Each path is a new rotation, seen through one point. The rows after it are directions, each followed by how far the rotation turns it, in deg/step (0 if it stays put).
Each turn is a multiple of 5 degrees from 10 to 175, or 0.
Each row of a path follows its step; steps can be skipped.
Path 1:
step 0: [ -7 -50   8   8 -33  -4 -21  -2  12  26 -22  19  44  -5  -7 -10  59  10
  -2   4  31  -8 -12   2  -5 -43  -9 -20  -3  -9 -21   7  27 -50   2 -23
   0  -7   7 -18 -33 -12  -8  12  -3]
step 1: [ 19 -27   7 -17   1  22  27 -25 -37 -26   0  23  -4 -10   0  19  13 -30
 -21 -14   6  -6  66  -7  19  13  -8  13  34  24 -28 -12 -19   2  15  41
  -1 -28  -8 -19 -33  13  -3 -14  18]
step 3: [-30   5  22 -11  32 -15 -29   6 -31  15  -9   2  39   6 -38 -46  18   8
 -19 -15 -29 -21 -32 -16 -17 -13  -2  -2  26  -5  14  34  21  13 -24  32
  24   8  28  14 -15  14 -14  17 -22]
step 5: [-42   0 -38  22  10 -12  19 -14   1   6  -8  -7 -39  15  15   2  24  22
  44  -9  29   6  35  18 -15  12  -6  13  -7 -27  19  -6  -1   2 -19  -4
  -2   9  -2 -60 -15   1  24  -2 -49]
step 6: [ 13   2  33   7  -1  10  -4  14  -9   4  62 -28  30   1   9 -11 -13 -22
 -13 -20 -21  28  22 -31 -18  25  -3  -3  -2 -35  26  28  38  -8  -3 -15
 -31 -23  27  -7 -44  18  13   5  -3]
step 7: [ 51   5  21  14 -16  -9   9  -7 -13  23  13 -17 -24  16   3 -25   3  26
  16  21  -4 -60  12 -26   4 -10  13   4  -5  35  16  18  -5 -51  36   6
  -5   4  -1  -1  34  28 -32   8  14]
step 8: [-14 -40 -62   9  -6 -68  14   6 -10  26  -5  15 -23   2  33  21  22  -3
 -12   9  14  -5 -19 -15  18  11  20  13  32  18  -3  -6  13   9 -26  -7
  -1  14  17  17 -35  -3 -27  -1   1]
step 9: [-14 -33  17  -4 -19  24  10 -38  52 -21   2  23  69   2   5  27   2 -11
   6 -31  21  -3  16 -11 -29   5  11 -10  -1  20  24 -10  45  -2   8   8
  13  -1  -4  -2 -22 -19 -18   0  -5]
step 10: [  0  22  27 -40 -27   6   3   6 -36  -6  -4 -41  -8  16 -37  16 -12  12
  -3  -7  13 -25  52 -24  13   5  -6  -3  -9  43 -15  -1 -12  29 -19  15
  27  22  16 -45  -2  10   4 -13  22]
step 11: [-46  -2  22  -7  22 -26 -25  -5 -33 -19 -10  -7 -11  -2  14   2  18   8
  26  39  15  27 -32 -53 -21 -10 -16   4   6 -14 -23  16  -7 -29   2 -26
 -11  47   5  21 -21  -4   3   1  29]
step 12: [-21 -19  13   2  46   5  14  14  -7  -9 -33  25  29  14  23 -15   6 -11
 -11 -32 -31 -47  14  -4 -15 -11  10 -31  27 -18 -20 -17   4 -28   7  24
  -1  -6 -20 -12 -10  20  -3  57 -25]
[  0  -7  -4  -2  -2  -2  -1   3   1   6  -7   4  -3  -2   4  -5  26   7
 -10   1  -3   5   4  -6  -1   3  -6   1   9   1   1 -14 -10 -10  -4  -3
  -3   4 -12  11   7  -2  -5  10   0] => 95
[-10  -2  -7   1 -12  -9   0  17  -7  15  -4   7  -9   5 -11   1   3  -2
   6  -1   7   3  -9  -4 -10   5   6  10  -4  -5  -3  -3  -3   0   0  -2
  -1   3   7 -12  10  -8   6  -8   3] => 130
[-17   8  -1 -10   8  -1  -3   1  -3 -12  -3  -8   3   3  -4 -10   5  -8
   5  -9   6   1  -7  -7  -3  -7  -4  -4   3   4 -18  -3   0   1  -1  15
  -3  -7 -12   3   4   0   7  -6  -1] => 40
[ 0  3 -1 -4 -8 -9 -4  4  9 -4  0 21 -2 -3  4  6  6 -8 17 -1 -5  5  2  4
 13 -1 12 -2  1 -1 -3  1 -2 -8 -5  5 15 -8 -7 -4 -8  4  0  5 -5] => 90
[  5   2   7  -1  -3   4   2   2  15   4  -6 -16  -7   5   0   6  -1   0
   6   3   1  -8  -3   6  -9  10   4  11   1   6  -7  -9 -13   2   4  10
   4  -9   4  -1  -4   9   3  14   8] => 130
Path 2:
step 0: [  6  16  21   4  33 -20 -20  -7  23  19  16  40 -19  29   2  13 -11   1
  22 -16  18  30  -7 -27  53   9 -42   0  55 -29 -11  15   4   0   7  24
  11  15  13 -22 -25  27  -1  -1   0]
step 1: [ 10   3 -23  16  -4 -22  14  21  17   3  29  23 -27   3 -18   1 -20 -10
 -16   1   7  12 -49 -32 -22 -25   9 -17  21 -28 -27 -18  53  21 -38  20
   3   2 -15  16 -23 -31  16 -32  18]
step 2: [-19  38 -19   3  -5 -31  25 -18  -2  -7  25  -5 -19 -13  23  16 -23 -29
 -22 -21  28 -10 -20  -1 -20   0  -2  -8 -30  33  -8  35  54  -6  -2  24
 -25   6   8 -40  26  -2   1   7 -41]
step 3: [-27  38   1  37 -42   6   9 -22  32  19  23   1 -20 -24   4 -36   8  20
   9 -14 -27  -4  -7  -7 -11 -37  14  -4 -15   5 -29  24 -32 -26  17  12
  20 -32 -14  -3 -11   2  -9  28 -40]
step 4: [-30  -8 -28 -39 -14  27  30  16  14   2  48 -28 -27  31 -24  -7  22  35
 -20  26 -23 -13   6  -3   9  22 -22 -12 -18 -14   8  33  -7  -2  12  -6
  49  -9  15 -25 -19  16  10   7   4]
step 7: [-10   3  -9 -27 -51 -10   2 -25  -7  18 -32   5 -12   8  34 -27  -9   9
  -5   7  16 -19  -1  32 -21 -15  -4  42  11  10   9  36  14  38 -17 -17
 -25  30 -20  11  -4  51 -25 -16  -6]
step 8: [ 24  30 -15   1 -16  -8  -4 -27 -11 -50   9   6  18 -15  27 -33  47  13
  -6  12  -8   5   4  21   7  -1   4  13  45  12 -13  37 -34 -22  11   6
  24  41 -12  16  -7 -11  18 -40  -3]
step 9: [ -9  -4 -33 -43  21 -28   5  16 -28  10  15 -44   9 -19  28   9  27  12
 -18 -38 -15  -5  -5  27  -1 -11  -2  11  32 -14 -28 -57   3 -21  18 -13
  36   9  -4 -10 -22  17  10  -6  15]
step 10: [  6  -8 -19  -1   3   7 -21  38  -5   4  -4 -25  18 -13  18   8  -6   0
 -51   0   5  17  35 -37   2   0  57   9  38  41 -24 -17  -1  44  20 -12
 -15   0  25 -19  -4 -16  -6  22 -12]
step 11: [ 13  57  24   2 -17 -32  12  48   1  23 -19  -1   2  -5  11  30  29 -32
 -10  10  -9  25  59 -10  16 -25 -21 -10 -18   3  -2   4 -22  19 -29 -38
  -8  -3  -1   8  12   3  -4  22   5]
step 12: [-18  29  34  15  29  42  -9  13  -7  14 -20  -4 -28  22  19 -10  -6   3
  19   8 -23   1  43  -8  -1 -21 -12  17  17 -16  -2   6  32   3 -38   4
  23  24  45  34  -7  31   6 -28 -27]
[-12  12   7  15  -6   0   0   4  -2  -6   5  -8 -16   2   2  15   0  -3
  -2 -10  -6  12   5 -10   9   1   4   0   2   3  -9  -3  14  -2  -5   2
   0   3   0   1  -3  -3   2   4   7] => 35
[ 12  -1   0   6   0 -16  -1  13 -18   6   4  -5 -10 -10   3  -2   1   8
   6  -4   5  -4  -7  -4   8  -4   6  -1   9  -4   6  11  -1   3  10   2
  -5  -6   6   4   7   6   5  -5   5] => 40
[  5  -3  11  -1   4  15  -3 -11  -5   0   3  -5  -2  -3   4  -7  -2   5
   0  -9  17  12   1   6   6  -4  -1   3  -3   4  -7   5   1   7  -1  -5
 -10  -8  11 -14 -12   0   0  -7  -4] => 145
[  1   3   2   4  16  -1   8   5   6   4   8   3 -10   8  -7  -8  -7   0
   8   7  -1   8 -18  -8   1   2  -9   4  -4   9   2  -3  -1  -4   0  13
  -9  -8 -10  -8   3  -1  -6   0  -3] => 20
[  6  -4  -4  10  -7  15   0   4  -3   0  -2  -4  -2  -5   5   8   4  -5
   6  -1  -9  -2 -13  14  -2   7 -11   1   7   8   3  -1  -6   8  11   0
  -8  14  -4  -1  -7   0  -8   2  11] => 35
[  1  -2  -8  -1   4   3  -5   1   5  -3   6 -14  -8 -10  -2   2  14  -2
   3  11   0   3  16   0  -5   3  -1   0   3   1   5  -7   2   1  16  -2
   1 -20  -4  -4  -5   0  -2  13  -5] => 60
[-10  -5  15 -14   1   4   4  18   6  -6   8   0  -5  -6  -7  -6   3  -3
  -1  -7   5 -10   2  -2  -3  -9  -2  -5  -2  12 -12   1  -7  -5  10  -4
  -3   7   7   6   4  -4  -4   5   2] => 55
